Some points, one per row:
[ 15  -2 -40  -9   8  22   6 -18  18  56  53   6]
[ 53   8  -8 -17   8  11   1   2  36  52  38  -9]
[-13 -28 -35   6   9 -30  28 -23 -26 -18  20  22]
[ -6  -2   0  -7 -50 -23 -43  10  -4  63  37   2]
[-36  11  15  15  16  47 -12   6 -18 -31  -2  -9]
[ -2 -38  -2  -8 -28  31  35  11 -27   5 -36  10]
[ 23  10  -3   1 -11  39   3  19   7  35   9  -8]
[-32  21  14   8  11  62  -5   7  12 -23  12 -12]
[ -7   9  -2  12 -29 -17 -22  45 -28  11  21 -47]
[ 45   1  18 -14 -19   1 -14  10  18  34 -34  10]
[-31  20  17   5  -8  17  -7   8 -13 -29  -1 -14]
[ 14 -18  41 -35 -12   5  -4   0  10  17 -42  39]
[ 42   4  32 -18 -21 -11  -3  17  12  34 -31  10]
[-27 -15 -19  -9   4   6  -2 -16  -5   7  35  18]
[-39  18  11   8   9  21 -15  -2   9 -22  22 -13]
[ 43  52  10  18  23 -18  18  33  15 -30 -20 -49]
[-25  19 -54  22  15  24  12  29 -25   7  66 -40]
[-26  32  30   6  -5  -1 -29  18  10 -27  -6 -16]
[ 14 -15 -48  30  24 -51  31 -25  -4 -38  11 -11]
[  6  31   1   8  14 -25   5  10  12 -32 -10 -29]
[  0 -18   6 -29  -4 -40 -11 -20 -13  29  10  35]
[-54  -3   2 -20   8  18 -20 -22   1  -1   9  23]
Then 10 other points, each followed by its number:
[-45 -16  24 -14   7  26   0 -14 -12 -17  -9  24] 0
[-38 -34  -2  -5  14  16  23 -17 -23 -42 -16  18] 1
[-37  14  28  -3   3  -6 -15   3   0 -44 -18   3] 2
[ -6  53   1  26  -1  26 -18   1  -6  -5  15 -11] 3
[ 16 -25  10 -17   1   0  18   3   0  -9 -40  27] 4
[-38  32  36   1  20  13 -19   1  11 -32   4  -9] 5
[-64  -3  13 -26  -2  21 -14  -7   6 -10 -21   1] 6
[ 19 -15 -42   3  26  75  48   3  15  27  24 -17] 7
[ 18 -39   2 -12   6 -16  16   5  -2  -9 -43  30] 8
[-39 -31 -12 -16 -81  -6 -10  20 -73  55  13  -5] 9
Which of these numbered points is nearest to each point below, ignoring the 2 directions in which the first points spread most? Its number follows each.
[-36 -23   5   5  15   8  17 -17 -16 -60 -23  21] > 1
[-44 -58  -7  17 -46  23  31  14 -51   0 -30   8] > 1
[ 51 -23 -32  25  44 -34  29  14 -22 -56 -30  -1] > 8
[-37  27  23   1  12  16 -25   2  14 -27   4  -2] > 5
[ 24   8 -25   8  73  68  46 -22  50  10  26  -7] > 7
[-27 -14 -37 -10 -64 -43 -20  -7 -49  69  60 -16] > 9
[-19  15  30  -3 -10 -50 -10   1 -12 -36 -24  21] > 2
[ 11 -25 -34   7  13 -52  27 -24 -10 -12   4  14] > 8
[  1 -30  35 -39 -32   5  -1   9   1  21 -50  31] > 0
[ 22  28   1  14   1   3  -8  20  18  10   8 -12] > 3
[ 16 -14  13 -29  19  10  -1 -20  29  38  12  36] > 5
[  7 -14  -1   2   9  19  -1 -23  -3   3 -13  -2] > 4
[-58   3  39  -8 -10  10 -21  -1 -12 -48 -26  18] > 0
[ 14  13 -24  23  55  60  34 -10  22 -24  12   1] > 7
[-22   3 -35  11 -40 -40 -12  -1 -38  25  43 -24] > 9
[-46   8  11  -4   1 -47 -25 -25 -14 -38   9  18] > 2
[-41   8  19   1 -15  -8 -12   8 -13 -33 -10 -10] > 2
[ 17  16 -64  18  40  51  26   2   3  48  65 -13] > 7
[ 16  36 -10   9  20  25   6  -6  18  17   5 -14] > 3
[ -9  20 -22  14 -16   6 -38   9  -4  16  18 -45] > 3
[  4 -14  24 -29   9  17 -21 -16  20  36  -4  31] > 5
[-34  10  14   3 -28  -3 -14  18 -27 -24  -9  -9] > 2
[ 18 -18  -7 -21   4 -80  -9 -37  13  21   7  33] > 2
[-10  33  -1  23   1  16  -9  18   7 -16  19 -36] > 3
[ 18 -11 -14   1  36 -13  23 -24  20  -8   1  22] > 4
[ 55  41 -16  32   6 -16  11  29  15 -19 -12 -40] > 3
[-31  -1  30  -3 -30   7 -26  -6   3 -69 -22  13] > 2
[-61  -1  38  -8  11  11 -23   2   1 -50 -21  20] > 0
